In the data rows, zero lies at 4.5, halfway between 4 and 5.
Some points:
[3 8 4 5 6 4 2 7 5 5 2 5 5 4 1 2]
[5 1 6 4 7 4 4 3 5 6 4 5 7 3 2 6]
[3 3 3 4 5 5 5 4 3 3 5 5 3 5 7 5]
[5 3 7 1 0 5 9 5 4 3 4 5 3 0 9 7]
[4 3 4 3 4 3 5 6 4 4 4 6 5 2 8 5]
[6 2 7 4 3 6 6 4 5 5 4 4 4 3 7 6]
[4 7 3 5 4 4 5 6 5 6 5 4 4 5 4 4]
[3 3 4 4 5 5 5 5 3 4 5 5 4 5 8 5]
[2 9 0 3 4 4 4 5 3 3 6 5 2 6 7 3]
[6 2 7 3 2 5 7 5 4 3 3 5 4 1 8 6]
[3 9 3 6 3 3 2 9 6 5 2 5 5 2 0 0]
[7 5 6 4 2 6 5 4 6 4 6 3 4 6 4 5]
[6 9 3 5 2 4 6 6 6 4 6 2 3 5 3 3]
[4 7 6 2 1 4 6 9 6 4 3 7 5 0 8 4]
[5 9 4 5 5 2 6 5 7 6 4 2 5 2 4 3]
[8 0 9 2 1 7 8 2 5 3 5 4 4 3 9 8]
[5 1 6 6 6 5 3 3 4 5 5 4 5 6 2 5]
[3 6 5 4 5 4 2 8 5 4 3 7 6 3 1 3]
[4 8 5 3 2 3 7 7 6 5 3 3 4 0 9 3]
[3 0 5 7 9 5 0 2 2 6 5 6 6 9 0 6]
[2 8 4 6 7 3 2 7 6 6 2 5 5 2 0 1]
[6 6 5 5 3 5 5 5 5 5 5 3 4 5 3 4]
[4 3 3 5 6 6 2 4 4 4 5 4 5 8 1 5]
[7 4 7 3 1 5 6 6 5 3 4 4 4 2 9 5]
[5 8 4 4 2 4 7 5 5 6 5 3 4 4 9 5]
[3 3 2 6 8 4 2 3 3 5 5 5 5 9 2 4]
[6 6 4 4 2 5 7 3 5 4 5 3 3 5 7 6]
[4 4 3 3 5 5 4 4 4 5 5 5 5 7 7 6]
[4 8 6 7 6 1 3 4 7 7 4 2 6 0 0 1]
[4 1 4 5 7 5 3 4 3 5 5 5 6 6 2 5]
[3 7 2 3 3 3 6 6 4 4 5 4 3 3 9 4]
[4 4 4 4 5 4 5 6 4 5 5 4 5 4 6 4]
[6 1 7 5 4 5 5 3 4 4 4 5 5 4 6 6]
[2 9 0 7 8 4 1 5 4 4 6 4 3 9 0 1]
[6 1 8 2 0 6 9 6 4 3 3 5 4 0 9 7]
[4 3 4 2 4 5 6 4 3 5 5 5 4 4 9 6]
[4 1 5 6 9 5 2 2 4 6 4 5 6 7 0 5]
[5 4 6 6 5 4 3 4 5 5 4 4 6 5 2 4]
[4 0 6 4 6 5 4 4 3 4 4 6 5 5 4 6]
[5 4 4 2 2 6 7 6 3 3 5 5 3 3 9 6]
[4 3 5 6 8 4 2 3 5 6 4 4 6 4 0 4]
[3 9 4 9 7 0 1 3 8 7 4 1 6 0 0 0]
[5 1 7 2 1 6 8 5 4 4 4 6 3 2 9 7]
[3 4 5 9 9 2 0 2 6 8 3 3 8 5 0 2]
[4 6 2 6 5 4 3 5 4 4 5 4 4 8 1 4]
[5 1 6 2 2 5 7 5 4 4 4 6 4 2 9 7]
[5 6 6 6 7 3 4 4 6 6 5 4 6 3 0 3]
[4 1 6 5 5 5 4 3 3 4 4 5 5 5 5 6]
[4 6 1 3 4 6 6 4 2 4 6 5 3 6 9 5]
[3 3 3 5 7 5 3 4 3 5 5 5 5 7 5 5]
[3 6 2 3 5 4 5 4 3 4 6 5 4 6 8 4]
[7 4 6 3 0 6 8 3 4 3 6 3 3 4 9 7]
[7 0 6 4 3 7 6 2 3 4 4 6 4 6 8 8]
[4 5 3 6 6 4 3 4 5 6 5 4 5 6 0 3]
[5 9 2 5 4 4 4 6 5 5 6 3 4 6 3 3]
[4 6 6 2 1 4 7 8 5 3 3 6 4 2 9 5]
[7 1 6 4 1 6 6 4 4 3 5 5 3 5 8 7]
[3 9 3 9 9 1 0 3 8 7 5 2 6 7 0 0]
[4 9 4 1 0 3 9 9 6 3 3 6 3 0 9 3]
[2 8 4 6 6 4 2 8 6 7 3 6 5 2 0 1]
[6 5 5 4 1 5 7 5 4 3 5 4 3 4 8 6]
[6 9 1 6 2 4 4 5 7 3 7 1 3 8 0 2]
[5 3 6 5 5 5 4 3 5 4 5 4 5 6 2 5]
[7 9 5 6 1 2 8 7 9 6 6 0 3 0 3 0]
[4 3 5 2 3 5 6 5 4 5 4 6 5 2 9 6]
[5 0 8 3 4 6 5 3 3 5 4 6 5 3 6 8]
[5 4 4 7 7 5 1 3 5 4 6 3 5 9 0 4]
[4 4 6 4 5 4 5 5 6 6 4 5 5 3 6 5]
[4 1 6 3 5 5 4 4 3 4 4 6 5 3 6 5]
[3 6 5 7 7 2 3 4 7 7 4 2 6 0 0 2]
[5 6 3 6 5 4 3 4 4 6 5 4 5 6 2 4]
[6 0 9 2 1 6 8 4 4 4 4 6 4 0 9 8]
[5 8 6 4 3 4 7 5 7 7 3 3 5 0 8 4]
[2 5 1 5 7 4 2 5 3 5 5 5 4 7 3 3]
[3 3 6 5 6 4 4 5 4 5 3 6 5 3 3 4]
[1 9 0 5 7 4 1 4 3 4 6 5 4 8 2 1]
[0 8 0 9 9 3 0 3 3 6 6 4 5 9 0 0]
[4 6 1 4 4 5 5 5 3 3 6 5 3 6 9 4]
[8 4 6 3 1 6 7 4 5 3 6 4 4 5 7 7]
[3 7 0 3 5 4 4 3 3 3 6 5 3 7 7 3]
[1 1 5 6 9 3 0 6 4 5 2 7 7 6 0 3]
[5 7 3 9 9 4 0 3 6 4 7 3 5 9 0 2]
[5 2 7 5 5 6 5 3 4 5 5 4 5 5 3 6]
[3 9 0 3 2 3 5 5 4 3 5 4 2 6 8 2]
[4 1 6 2 2 5 7 5 4 3 4 6 4 1 9 6]
[4 3 4 4 5 5 4 4 4 5 4 4 5 5 5 5]
[5 5 5 5 4 5 6 3 5 6 5 4 5 4 4 5]
[4 1 5 4 4 4 5 4 4 5 4 6 4 4 4 5]
[3 5 6 5 7 4 3 6 6 7 3 5 6 3 2 3]
[3 6 3 6 6 4 3 5 5 5 4 4 5 6 3 3]
[7 1 7 3 0 6 8 3 4 3 4 4 4 3 8 7]
[4 9 0 2 1 6 7 6 3 3 6 4 2 5 9 4]
[7 4 6 5 2 5 5 4 5 4 6 4 4 7 4 5]
[2 3 3 6 9 3 0 5 3 6 4 6 6 6 0 3]
[4 3 4 4 5 5 4 4 3 4 5 5 4 6 5 6]
[6 9 5 4 1 4 8 6 6 4 5 3 3 1 8 3]
[4 2 6 5 8 4 3 4 4 6 5 5 6 5 0 5]
[5 6 8 5 4 3 6 3 7 6 3 2 5 0 5 3]
[5 0 6 4 5 6 5 4 4 4 4 6 5 5 4 6]
[6 7 7 6 5 4 5 2 7 7 6 2 5 4 2 4]
[5 9 4 2 0 4 7 9 6 4 3 5 4 0 8 3]
[2 6 0 5 8 5 2 4 2 4 6 5 3 9 3 4]
[4 6 3 1 0 4 9 5 3 4 5 5 2 3 9 6]
[3 5 3 6 9 3 1 5 5 6 4 4 6 5 0 2]
[6 1 7 1 1 6 8 4 4 5 3 6 4 1 9 8]
[2 6 3 5 7 3 2 7 4 3 4 6 5 5 1 3]
[4 2 5 4 7 4 4 3 4 5 4 5 5 4 4 6]
[4 7 4 9 9 3 0 4 6 6 5 3 6 8 0 1]
[4 3 7 4 5 4 6 4 6 6 4 4 6 0 7 5]
[6 6 4 6 4 5 4 3 5 4 6 4 4 7 1 5]
[8 0 8 2 0 6 9 2 4 3 4 5 3 2 9 9]
[5 9 2 6 2 4 5 6 5 4 6 2 3 6 3 3]
[7 1 8 3 0 6 9 4 3 3 4 5 3 1 9 8]
[3 6 0 4 7 4 3 3 3 3 5 6 4 8 5 4]
[5 9 4 5 2 4 6 5 6 4 5 2 3 3 3 3]
[5 2 5 5 5 5 4 3 4 4 5 5 5 5 3 5]
[6 1 5 4 3 6 5 3 3 4 5 5 4 6 7 7]
[4 4 2 2 3 5 6 3 2 4 5 6 3 5 9 6]
[2 0 7 4 9 4 2 5 4 5 3 7 7 4 2 5]
[3 9 4 8 9 3 0 5 7 7 4 3 6 2 0 0]
[6 2 6 4 2 6 6 5 4 3 5 5 4 4 7 6]
[3 0 5 3 7 4 4 5 4 5 4 6 6 4 6 6]
[5 7 3 4 2 5 6 5 4 4 6 3 3 5 7 5]
[6 9 7 4 1 3 8 4 7 6 5 2 4 1 7 4]
[6 1 6 5 6 6 1 2 5 4 6 4 6 9 0 6]
[6 5 5 5 2 5 6 3 5 3 6 3 4 6 5 6]
[5 6 4 7 8 3 0 3 5 6 4 4 6 8 0 2]
[4 0 5 4 6 5 4 3 2 5 4 6 5 6 6 7]
[2 6 0 7 8 4 1 4 3 5 6 4 5 9 0 3]
[6 0 8 3 4 6 6 2 3 4 3 6 6 3 8 8]
[3 0 6 4 7 4 4 4 4 6 4 6 6 3 4 5]
[4 4 3 6 8 4 1 4 4 5 4 5 6 7 0 3]
[3 5 1 5 6 5 4 4 3 5 5 5 4 8 5 4]
[7 4 8 2 0 6 9 7 5 3 4 4 3 0 9 6]
[7 2 9 1 0 5 9 3 5 6 4 4 5 0 9 8]
[6 9 3 8 5 3 1 4 7 4 7 2 5 9 0 1]
[4 2 4 7 8 5 0 2 4 5 5 5 6 9 0 4]
[6 0 7 3 4 6 5 4 3 3 4 6 4 4 7 7]
[5 3 5 4 4 5 5 3 4 5 5 4 5 4 6 6]
[2 4 3 5 8 3 2 5 4 4 4 6 5 5 3 3]
[4 7 2 4 3 4 6 5 4 4 5 4 3 6 6 4]
[7 1 7 3 1 6 7 4 4 3 4 5 4 2 9 7]
[2 8 3 6 8 3 0 8 6 6 3 5 6 5 0 1]
[4 5 3 8 9 4 0 4 4 5 5 4 6 9 0 3]
[5 3 4 3 2 5 7 5 3 3 5 5 2 4 9 6]
[3 3 4 4 5 4 4 6 4 4 4 6 5 3 7 5]
[3 0 5 5 7 4 3 4 3 5 4 7 5 6 4 5]
[1 3 2 6 9 3 0 5 3 5 4 7 6 7 0 3]
[4 5 5 5 6 3 4 4 6 5 4 3 6 2 2 3]
[5 3 7 4 4 5 6 5 5 4 3 5 5 1 8 5]
[5 4 4 7 5 5 2 3 4 3 5 4 4 8 0 5]
[5 0 6 4 5 6 5 3 3 5 4 5 5 5 6 7]
[7 9 4 4 0 4 7 7 5 3 5 3 3 4 7 4]
[6 0 7 2 0 6 9 5 3 3 5 6 3 2 9 7]
[7 2 8 3 1 6 7 3 5 3 5 4 4 3 8 7]
[5 3 5 6 6 5 3 2 4 5 5 4 5 6 2 5]
[6 9 4 7 6 4 2 5 9 5 8 1 4 9 0 1]
[2 2 5 4 8 4 3 4 4 5 4 6 5 5 4 5]
[6 7 5 4 1 5 8 6 5 3 5 3 3 3 8 5]
[7 8 4 5 1 5 6 5 5 2 6 3 3 6 5 4]
[5 2 6 6 8 5 2 1 4 6 5 5 6 8 0 5]
[2 6 3 7 9 3 1 5 5 6 4 4 6 5 0 2]
[4 2 5 2 3 5 7 5 3 3 4 7 4 3 9 7]
[2 5 3 6 8 3 2 4 4 6 4 5 6 4 2 3]
[3 5 3 7 9 2 1 3 5 7 3 4 7 4 0 3]
[3 2 4 4 7 3 4 5 3 5 4 6 6 3 5 5]
[3 1 4 8 9 4 0 2 3 5 4 5 7 8 0 3]
[6 0 6 5 6 6 3 1 3 4 4 6 5 7 3 7]
[2 3 5 5 8 4 2 6 4 5 3 7 6 6 1 4]
[8 4 7 4 2 5 6 2 6 3 5 3 4 5 5 6]
[6 1 6 4 3 6 5 3 3 4 5 5 4 5 7 7]
[4 3 4 2 3 4 7 6 4 4 4 5 4 3 9 6]
[4 2 5 7 9 4 1 2 4 6 4 5 7 6 0 3]
[4 2 6 6 8 4 2 2 5 6 5 4 6 5 0 4]
[4 7 4 4 2 4 6 7 4 4 4 5 3 3 9 4]
[4 6 4 5 4 4 5 5 4 3 4 5 4 5 6 4]
[4 6 5 6 7 3 3 4 6 7 4 3 6 2 0 2]
[3 5 3 4 6 3 3 6 4 5 4 6 5 5 4 4]
[3 4 2 3 5 5 5 4 3 4 5 6 3 5 8 5]
[4 1 6 5 7 5 3 4 4 5 4 5 5 6 3 5]
[5 9 0 7 0 4 5 7 7 4 7 0 1 7 3 0]
[5 6 2 6 5 5 2 3 4 3 6 3 5 9 0 5]
[6 0 9 0 1 6 9 6 4 5 2 7 5 0 9 8]
[1 9 0 4 4 3 4 6 4 3 7 4 2 6 5 1]
[3 4 2 5 6 5 4 3 2 4 5 5 3 8 6 5]
[3 4 6 4 6 5 4 5 5 5 3 5 5 3 5 4]
[5 3 8 4 4 4 7 2 5 6 3 4 5 0 8 6]
[6 3 6 0 0 6 9 6 4 2 4 5 2 0 9 8]
[5 2 7 2 2 5 8 5 4 6 4 5 5 2 9 7]
[6 7 2 6 5 6 2 4 6 5 7 2 5 9 0 4]
[4 9 4 7 6 3 4 5 7 6 5 2 5 4 0 1]
[4 2 5 3 2 6 7 4 3 3 5 5 3 4 9 6]
[8 6 5 4 0 5 7 4 6 2 5 3 3 5 7 6]
[5 4 3 8 7 5 1 2 4 3 5 3 5 9 0 5]
[5 9 3 5 3 3 6 7 7 5 5 2 4 2 2 2]
[6 2 8 1 0 6 9 6 4 4 3 6 4 1 9 7]
[5 4 6 5 4 4 5 5 5 4 3 5 5 2 6 4]
[5 4 7 5 4 4 6 5 5 5 4 4 5 1 6 5]
[5 5 3 7 6 5 2 3 4 5 5 4 5 9 0 4]
[4 2 6 5 7 5 4 4 5 6 3 6 6 3 3 4]
[3 4 4 3 5 4 5 5 4 6 4 5 5 3 7 5]
[4 4 5 3 4 4 6 5 4 4 3 5 5 0 9 5]
[4 5 4 1 1 5 9 5 3 3 4 6 3 3 9 6]
[5 1 8 3 3 6 7 4 5 5 4 5 5 0 9 6]
[5 2 6 5 6 5 3 5 4 4 3 6 5 4 2 4]
[7 9 4 5 2 5 5 6 7 3 7 2 3 7 1 3]
[3 2 5 2 4 5 6 4 3 4 4 7 3 3 9 7]
[5 8 1 5 4 5 4 6 5 4 6 3 4 8 2 3]
[5 0 7 2 3 6 6 5 3 4 3 6 4 3 9 7]
[4 0 7 5 8 6 3 1 2 5 4 6 6 7 2 7]
[8 2 7 2 0 7 9 4 4 3 5 4 3 3 9 8]
[6 3 6 5 3 5 5 4 4 4 4 4 4 5 5 5]
[2 1 6 3 7 4 3 6 4 4 3 8 5 4 4 5]
[3 5 2 3 6 3 4 6 4 3 4 6 4 5 6 4]
[3 6 2 5 5 4 4 5 4 4 6 4 4 7 3 4]
[7 0 9 0 0 7 9 5 4 4 3 7 3 0 9 9]
[5 2 7 3 3 5 7 4 5 6 4 5 5 2 9 6]
[6 7 2 2 1 6 8 5 4 4 6 4 2 6 9 7]
[2 2 3 6 9 4 1 3 3 6 4 6 6 7 0 4]
[7 3 8 3 1 6 8 3 5 5 5 3 4 2 9 7]
[6 3 6 4 3 5 6 3 5 5 5 4 5 4 6 6]
[3 3 4 4 6 5 4 5 3 5 4 5 5 6 5 5]
[5 8 2 7 6 5 3 4 5 5 6 3 4 8 0 3]
[6 9 1 6 2 5 3 5 6 2 6 2 3 9 0 3]
[5 0 7 3 5 5 5 5 4 5 4 6 6 3 8 6]
[7 6 5 4 0 6 8 6 4 3 6 4 3 3 9 6]
[7 6 4 5 5 6 2 3 7 5 7 3 5 9 0 5]
[3 8 4 4 4 3 5 7 5 4 4 6 4 4 6 3]
[5 8 3 4 1 4 7 5 5 3 4 4 3 3 7 4]
[6 2 6 5 4 6 5 3 4 4 4 5 4 6 3 6]
[4 6 5 5 4 4 5 6 5 4 3 4 5 2 4 3]
[5 6 6 5 4 2 5 5 6 6 4 3 5 0 4 3]
[6 9 3 6 4 5 3 4 7 4 7 2 4 9 0 3]
[6 0 7 3 4 6 6 3 3 5 4 6 5 5 9 8]
[5 3 7 5 5 5 5 4 6 6 4 4 6 2 3 5]
[6 0 8 0 0 6 9 5 4 3 4 6 4 0 9 8]
[6 2 6 6 5 5 4 5 4 4 4 5 5 6 4 5]
[2 8 2 6 5 3 3 6 5 5 5 4 4 6 1 2]
[5 8 6 6 5 2 6 4 9 6 4 1 6 0 0 2]
[5 5 4 5 4 5 6 5 4 5 5 4 4 4 4 4]
[3 9 2 9 7 2 1 6 9 7 4 1 5 2 0 0]
[3 0 4 3 6 5 4 3 2 3 4 7 4 6 8 6]
[4 0 7 4 6 5 4 3 3 5 4 6 6 4 4 5]
[4 3 4 5 6 4 3 4 4 4 4 5 4 6 3 4]
[2 7 0 5 8 4 2 3 2 5 6 6 4 9 5 4]
[4 6 6 1 0 4 9 8 5 4 3 6 3 0 9 6]
[5 8 2 8 9 4 0 3 6 5 7 2 6 9 0 2]
[5 3 5 5 6 5 3 3 4 5 5 4 5 6 2 5]
[4 7 4 7 7 3 3 5 7 7 5 3 6 5 0 2]
[3 4 4 6 7 4 2 4 4 5 3 5 6 5 0 3]
[6 5 7 4 1 5 7 4 5 3 5 3 4 2 7 5]
[3 9 2 3 1 2 6 9 6 3 4 5 3 3 7 1]
[1 9 0 7 8 1 1 8 6 5 5 5 4 9 0 0]
[7 4 5 5 3 6 4 4 5 3 6 3 4 8 2 5]
[5 2 5 4 3 5 6 5 4 3 5 5 4 5 7 5]
There is one direction along which these points spread out most. For each point below, how far along it does it lie, from 0 to 99? The average is 50, and the first point in the table lies past the average.
[3 4 4 6 7 4 2 4 4 5 3 5 6 5 0 3] 66
[4 6 6 1 0 4 9 8 5 4 3 6 3 0 9 6] 25
[6 1 8 2 0 6 9 6 4 3 3 5 4 0 9 7] 20
[4 9 4 7 6 3 4 5 7 6 5 2 5 4 0 1] 68
[4 6 6 2 1 4 7 8 5 3 3 6 4 2 9 5] 32
[3 9 3 6 3 3 2 9 6 5 2 5 5 2 0 0] 65
[6 2 6 5 4 6 5 3 4 4 4 5 4 6 3 6] 48
[3 0 4 3 6 5 4 3 2 3 4 7 4 6 8 6] 43
[3 0 5 3 7 4 4 5 4 5 4 6 6 4 6 6] 46
[3 5 1 5 6 5 4 4 3 5 5 5 4 8 5 4] 58
[4 3 4 3 4 3 5 6 4 4 4 6 5 2 8 5] 40
[4 2 5 7 9 4 1 2 4 6 4 5 7 6 0 3] 70
[4 1 6 5 7 5 3 4 4 5 4 5 5 6 3 5] 55
[5 3 7 5 5 5 5 4 6 6 4 4 6 2 3 5] 49
[3 0 5 5 7 4 3 4 3 5 4 7 5 6 4 5] 54
[7 0 6 4 3 7 6 2 3 4 4 6 4 6 8 8] 34
[2 3 3 6 9 3 0 5 3 6 4 6 6 6 0 3] 72
[8 2 7 2 0 7 9 4 4 3 5 4 3 3 9 8] 22
[5 9 4 5 5 2 6 5 7 6 4 2 5 2 4 3] 54
[2 7 0 5 8 4 2 3 2 5 6 6 4 9 5 4] 65
[2 4 3 5 8 3 2 5 4 4 4 6 5 5 3 3] 63
[4 1 4 5 7 5 3 4 3 5 5 5 6 6 2 5] 58
[1 3 2 6 9 3 0 5 3 5 4 7 6 7 0 3] 73
[4 8 6 7 6 1 3 4 7 7 4 2 6 0 0 1] 66
[2 5 1 5 7 4 2 5 3 5 5 5 4 7 3 3] 65
[4 3 3 5 6 6 2 4 4 4 5 4 5 8 1 5] 63
[5 3 5 6 6 5 3 2 4 5 5 4 5 6 2 5] 58
[2 6 0 7 8 4 1 4 3 5 6 4 5 9 0 3] 77
[4 1 6 3 5 5 4 4 3 4 4 6 5 3 6 5] 43
[5 0 6 4 5 6 5 3 3 5 4 5 5 5 6 7] 42
[7 4 8 2 0 6 9 7 5 3 4 4 3 0 9 6] 22
[6 7 7 6 5 4 5 2 7 7 6 2 5 4 2 4] 57
[6 2 8 1 0 6 9 6 4 4 3 6 4 1 9 7] 21
[4 7 4 9 9 3 0 4 6 6 5 3 6 8 0 1] 80
[5 8 1 5 4 5 4 6 5 4 6 3 4 8 2 3] 62
[5 1 8 3 3 6 7 4 5 5 4 5 5 0 9 6] 29
[4 0 5 4 6 5 4 3 2 5 4 6 5 6 6 7] 46
[5 2 6 5 6 5 3 5 4 4 3 6 5 4 2 4] 54
[7 2 8 3 1 6 7 3 5 3 5 4 4 3 8 7] 29
[8 6 5 4 0 5 7 4 6 2 5 3 3 5 7 6] 36
[7 5 6 4 2 6 5 4 6 4 6 3 4 6 4 5] 47
[0 8 0 9 9 3 0 3 3 6 6 4 5 9 0 0] 85
[4 2 5 4 7 4 4 3 4 5 4 5 5 4 4 6] 51
[5 6 6 6 7 3 4 4 6 6 5 4 6 3 0 3] 63
[8 4 7 4 2 5 6 2 6 3 5 3 4 5 5 6] 41
[3 6 0 4 7 4 3 3 3 3 5 6 4 8 5 4] 60
[7 9 4 4 0 4 7 7 5 3 5 3 3 4 7 4] 40
[3 0 5 7 9 5 0 2 2 6 5 6 6 9 0 6] 69
[3 9 4 8 9 3 0 5 7 7 4 3 6 2 0 0] 77
[4 0 6 4 6 5 4 4 3 4 4 6 5 5 4 6] 48
[4 6 4 5 4 4 5 5 4 3 4 5 4 5 6 4] 49
[5 8 6 4 3 4 7 5 7 7 3 3 5 0 8 4] 39
[2 2 3 6 9 4 1 3 3 6 4 6 6 7 0 4] 70
[3 6 3 6 6 4 3 5 5 5 4 4 5 6 3 3] 62
[4 2 6 5 7 5 4 4 5 6 3 6 6 3 3 4] 53
[5 2 6 6 8 5 2 1 4 6 5 5 6 8 0 5] 65
[3 9 3 9 9 1 0 3 8 7 5 2 6 7 0 0] 83
[7 4 6 5 2 5 5 4 5 4 6 4 4 7 4 5] 48
[5 3 5 4 4 5 5 3 4 5 5 4 5 4 6 6] 44
[6 1 7 5 4 5 5 3 4 4 4 5 5 4 6 6] 41
[2 8 4 6 6 4 2 8 6 7 3 6 5 2 0 1] 67
[2 9 0 7 8 4 1 5 4 4 6 4 3 9 0 1] 79
[5 4 4 2 2 6 7 6 3 3 5 5 3 3 9 6] 32
[4 0 7 4 6 5 4 3 3 5 4 6 6 4 4 5] 48
[4 6 1 4 4 5 5 5 3 3 6 5 3 6 9 4] 46
[4 1 5 4 4 4 5 4 4 5 4 6 4 4 4 5] 46
[7 0 9 0 0 7 9 5 4 4 3 7 3 0 9 9] 15
[2 8 3 6 8 3 0 8 6 6 3 5 6 5 0 1] 75
[5 3 5 5 6 5 3 3 4 5 5 4 5 6 2 5] 57
[7 4 6 3 0 6 8 3 4 3 6 3 3 4 9 7] 29
[1 9 0 4 4 3 4 6 4 3 7 4 2 6 5 1] 59
[6 3 6 4 3 5 6 3 5 5 5 4 5 4 6 6] 41
[5 6 6 5 4 2 5 5 6 6 4 3 5 0 4 3] 49
[5 9 4 5 2 4 6 5 6 4 5 2 3 3 3 3] 52
[6 5 5 5 2 5 6 3 5 3 6 3 4 6 5 6] 45
[2 0 7 4 9 4 2 5 4 5 3 7 7 4 2 5] 57
[3 9 2 9 7 2 1 6 9 7 4 1 5 2 0 0] 76
[3 4 2 3 5 5 5 4 3 4 5 6 3 5 8 5] 45
[6 3 6 0 0 6 9 6 4 2 4 5 2 0 9 8] 19
[5 2 7 3 3 5 7 4 5 6 4 5 5 2 9 6] 32
[5 8 4 4 2 4 7 5 5 6 5 3 4 4 9 5] 40
[5 4 3 8 7 5 1 2 4 3 5 3 5 9 0 5] 70
[4 7 6 2 1 4 6 9 6 4 3 7 5 0 8 4] 34
[4 6 3 1 0 4 9 5 3 4 5 5 2 3 9 6] 30
[5 9 2 5 4 4 4 6 5 5 6 3 4 6 3 3] 60
[3 6 5 4 5 4 2 8 5 4 3 7 6 3 1 3] 59
[4 6 5 5 4 4 5 6 5 4 3 4 5 2 4 3] 50
[4 4 3 3 5 5 4 4 4 5 5 5 5 7 7 6] 48
[2 6 3 5 7 3 2 7 4 3 4 6 5 5 1 3] 65
[4 2 6 5 8 4 3 4 4 6 5 5 6 5 0 5] 62
[4 1 6 2 2 5 7 5 4 3 4 6 4 1 9 6] 28
[4 9 0 2 1 6 7 6 3 3 6 4 2 5 9 4] 40
[2 6 0 5 8 5 2 4 2 4 6 5 3 9 3 4] 67
[4 4 6 4 5 4 5 5 6 6 4 5 5 3 6 5] 46
[4 9 4 1 0 3 9 9 6 3 3 6 3 0 9 3] 31
[3 3 4 4 5 4 4 6 4 4 4 6 5 3 7 5] 45
[6 0 8 0 0 6 9 5 4 3 4 6 4 0 9 8] 17
[4 4 3 6 8 4 1 4 4 5 4 5 6 7 0 3] 70
[5 3 4 3 2 5 7 5 3 3 5 5 2 4 9 6] 33
[5 9 0 7 0 4 5 7 7 4 7 0 1 7 3 0] 60
[4 5 3 6 6 4 3 4 5 6 5 4 5 6 0 3] 66
[4 6 2 6 5 4 3 5 4 4 5 4 4 8 1 4] 65
[3 9 4 9 7 0 1 3 8 7 4 1 6 0 0 0] 74
[6 9 1 6 2 4 4 5 7 3 7 1 3 8 0 2] 66
[3 4 6 4 6 5 4 5 5 5 3 5 5 3 5 4] 50
[4 3 4 2 4 5 6 4 3 5 5 5 4 4 9 6] 37
[3 3 4 4 6 5 4 5 3 5 4 5 5 6 5 5] 52
[3 6 5 7 7 2 3 4 7 7 4 2 6 0 0 2] 66
[6 1 7 1 1 6 8 4 4 5 3 6 4 1 9 8] 23
[3 5 3 7 9 2 1 3 5 7 3 4 7 4 0 3] 72
[7 6 4 5 5 6 2 3 7 5 7 3 5 9 0 5] 65
[4 7 3 5 4 4 5 6 5 6 5 4 4 5 4 4] 54
[4 2 4 7 8 5 0 2 4 5 5 5 6 9 0 4] 71
[3 3 6 5 6 4 4 5 4 5 3 6 5 3 3 4] 53
[5 1 6 4 7 4 4 3 5 6 4 5 7 3 2 6] 53
[6 9 3 6 4 5 3 4 7 4 7 2 4 9 0 3] 68
[5 0 6 4 5 6 5 4 4 4 4 6 5 5 4 6] 45
[2 2 5 4 8 4 3 4 4 5 4 6 5 5 4 5] 55
[5 4 7 5 4 4 6 5 5 5 4 4 5 1 6 5] 42
[3 2 4 4 7 3 4 5 3 5 4 6 6 3 5 5] 51
[5 2 7 2 2 5 8 5 4 6 4 5 5 2 9 7] 28
[3 3 4 4 5 5 5 5 3 4 5 5 4 5 8 5] 44
[7 1 7 3 0 6 8 3 4 3 4 4 4 3 8 7] 27
[3 5 6 5 7 4 3 6 6 7 3 5 6 3 2 3] 60
[4 6 5 6 7 3 3 4 6 7 4 3 6 2 0 2] 65
[4 7 2 4 3 4 6 5 4 4 5 4 3 6 6 4] 49
[5 2 5 4 3 5 6 5 4 3 5 5 4 5 7 5] 40
[3 5 2 3 6 3 4 6 4 3 4 6 4 5 6 4] 52
[4 3 4 4 5 5 4 4 4 5 4 4 5 5 5 5] 50
[3 8 4 4 4 3 5 7 5 4 4 6 4 4 6 3] 50
[4 3 7 4 5 4 6 4 6 6 4 4 6 0 7 5] 40
[7 3 8 3 1 6 8 3 5 5 5 3 4 2 9 7] 27
[6 1 6 5 6 6 1 2 5 4 6 4 6 9 0 6] 62
[6 9 4 7 6 4 2 5 9 5 8 1 4 9 0 1] 74
[3 3 3 5 7 5 3 4 3 5 5 5 5 7 5 5] 56
[3 6 2 3 5 4 5 4 3 4 6 5 4 6 8 4] 48
[3 4 2 5 6 5 4 3 2 4 5 5 3 8 6 5] 54
